In the rows, 128 means zero.
One turn sends every row of this set to another row. A few are shown first. Where does it send the rows asked after them?
q_194: [120 130 143 103 136  93 153 114 155 130 152 102 120 156 135 132 143 143
 136 129  71 134 126 140]
q_664: [131 136 106 102 136 103 168 120 137 123 134 138 145 151 124 101 138 123
 103 128  99 157  92 132]
q_232: [124 138 138 106 127  73 162 121 133 113 144 105 112 135 132 119 131 144
 120 113  78 112 102 142]
q_699: [124 163 116 116 148 114 156 137 142 118 135  96 102 165 117 136 128 131
 129 120 134 125 117 102]
q_496: [132 139 112 115 141  80 157 119 135 120 136 126 105 164 117 135 128 152
  71 124 125 159  87 118]
q_914: [140 131 123 109 139 107 138 118 121 135 106  99 112 167 136 124 140 128
 136 107  87 137 119 126]
q_148: [140 126 131 110 129  98 139 122 110 128 107 104 122 171 137 131 140 148
 130  98  86 131 107 141]
q_765: [114 126 113 116 138  96 153 120 138 131 135 119 102 166  99 139 140 148
  80 123 130 173 107 123]
q_745: [119 136 118 111 131  79 160 129 111 121 126 121 137 140 131 122 132 138
 128 144 108 160  67 138]
q_2: [140 162 125 106 135  95 151 142 131 108 150 105 105 156 136 130 122 157
 110  99 132 121 103 120]
q_651: [117 140 126 102 133 127 158 139 156 121 139 110 107 173 117 142 131 144
 116 110 134 134 137 126]
q_858: [115 145 130 102 158  87 153 132 138 132 136 121 111 167 125 136 122 161
  90 139 122 183 104 132]
q_859: [123 138 113  95 139 116 162 145 137 119 152 156 107 174 118 129 124 148
 111 132  82 125  99 126]
q_191: [114 141 118 101 138  94 145 153 110 126 160 125  84 141 125 134 122 154
 137 138  94 145  86 128]
q_72: [105 122 133 100 124  96 162 124 141 117 131 113 118 153 105 120 143 126
 124 113  85 113 127 140]
q_877: [142 137 131 126 128 105 179 119 152 117 155 127 122 155 108 142 127 167
 130 137 111 120 120 147]
q_895: [115 134 118 124 142  81 155 121 131 128 127 112  98 162 112 152 128 152
  94 143 130 169  86 119]
q_677: [146 159 130 129 148  97 169 124 139 117 153 119 130 160 111 135 128 164
 147 146 110 120 110 130]
q_578: [116 156 133 132 141 108 161 133 136 121 140  87 111 168 125 166 129 168
 134 127 126 132 102 124]
q_323: [128 135 106 122 138  98 159 109 133 137 147 108 130 134 129 118 147 129
 124 140  99 177  87 128]
q_122: [105 137 135 126 137  89 166 114 138 125 134  90 114 145 114 137 140 135
 142 135  76 120 109 132]
q_811: [127 146 105 118 148  99 140 121 115 126 131 120 104 132 133 153 127 134
 104 143 121 162  93 106]
q_22: [120 124 105 115 126 101 161 119 125 122 123 133 150 165 106 121 152 124
 119 133 107 152  83 126]
q_308: [132 133 115 107 135 111 153 118 134 120 137 146 121 147 139 155 126 153
  74 125 111 157 104 131]
q_479: [127 134 131 125 140 107 161 116 119 134  98  92 110 154 137 136 127 144
 131 115  80 134 108 144]
q_84: [131 159 109 107 160 110 142 124 118 125 145 129 124 137 131 127 133 145
  85 117 111 167 109 117]
q_943: [105 139 112 125 144 124 155 136 122 135 167 120 109 162  95 139 150 162
 128 123  81 148 103 127]
q_940: [115 143 133 109 124 103 154 148 123 108 137 107 117 171 114 147 132 168
 117  97 139 121 108 136]
q_380: [143 142 121 111 132  97 164 129 144 117 149 122  99 139 111 124 120 135
 144 145 128 122 125 128]
q_469: [137 136 127 115 134 100 156 120 112 125 104 102 112 151 138 120 127 143
 118  96  83 125 106 144]
q_280: [112 146 126 109 154  85 152 135 122 122 127 127 127 183 106 135 133 163
  88 127 126 166  93 126]
q_149: [118 140 107 111 138 110 160 143 124 117 143 147 106 175 106 139 130 143
 123 139  87 117  84 113]
q_528: [117 156 116 111 166  89 147 129 127 131 136 113 113 168 108 123 135 146
  94 130 126 177 103 111]
q_252: [142 128 133 113 137 106 146 114 128 138 111  98 115 165 151 138 133 147
 133 113  78 142 115 142]
q_815: [101 132 126  99 145 117 145 135 120 129 127 135 124 149 125 155 129 153
  99 133 119 176 120 140]
q_233: [105 123 118 118 133 109 166 117 131 138 137 113 142 144 114 125 150 141
 124 136 100 181  99 149]
q_540: [106 121 123  97 123 102 149 153 118 128 158 133  86 146 119 143 126 161
 129 132  96 148  97 144]
q_320: [125 127 124 112 135 115 156 120 122 133  98 101 109 156 127 122 132 130
 124 103  86 133 125 142]
q_674: [147 149 130 109 134  95 155 133 130 117 170 120 121 142 108 113 135 165
 135 115 121 131 127 145]
q_51: [125 140 128  99 138  83 143 123 135 118 140 106 120 160 120 114 147 119
 140 121  84 115 115 115]
q_527: [114 127 146 104 124  74 145 128 123 116 140 106 130 163 121 136 148 153
 141 117  83 118 104 143]
q_640: [125 115 122  98 116  87 160 125 129 124 135 134 135 143 139 126 133 144
 114 135 107 168  83 154]
q_464: [114 156 116 121 158 102 147 130 103 118 119 131 137 159 120 156 131 152
 105 140 114 152  85 114]
q_57: [126 136 133 104 133 103 158 140 137 119 143 126 118 158 100 131 128 147
 155 145 129 130 134 140]
q_659: [130 155 136 116 141 113 166 130 157 123 154  97 104 156 144 151 118 168
 113 117 118 140 118 136]
q_88: [136 139 124 128 123  92 160 130 119 114 157 112 116 142  89 128 141 161
 142 120 128 120 113 138]
q_455: [124 144 105 122 145 121 157 128 132 135 177 120  96 148 111 129 143 155
 117 121  76 147 102 121]
q_38: [108 128 108 124 134 114 141 123 108 124 129 127 127 152 101 161 151 150
  96 119 123 160 103 122]

q_895 goes to q_280
q_122 goes to q_527
q_149 goes to q_943
Now find these:
q_464 goes to q_38
q_677 goes to q_88
q_469 goes to q_914
q_745 goes to q_22
q_940 goes to q_651

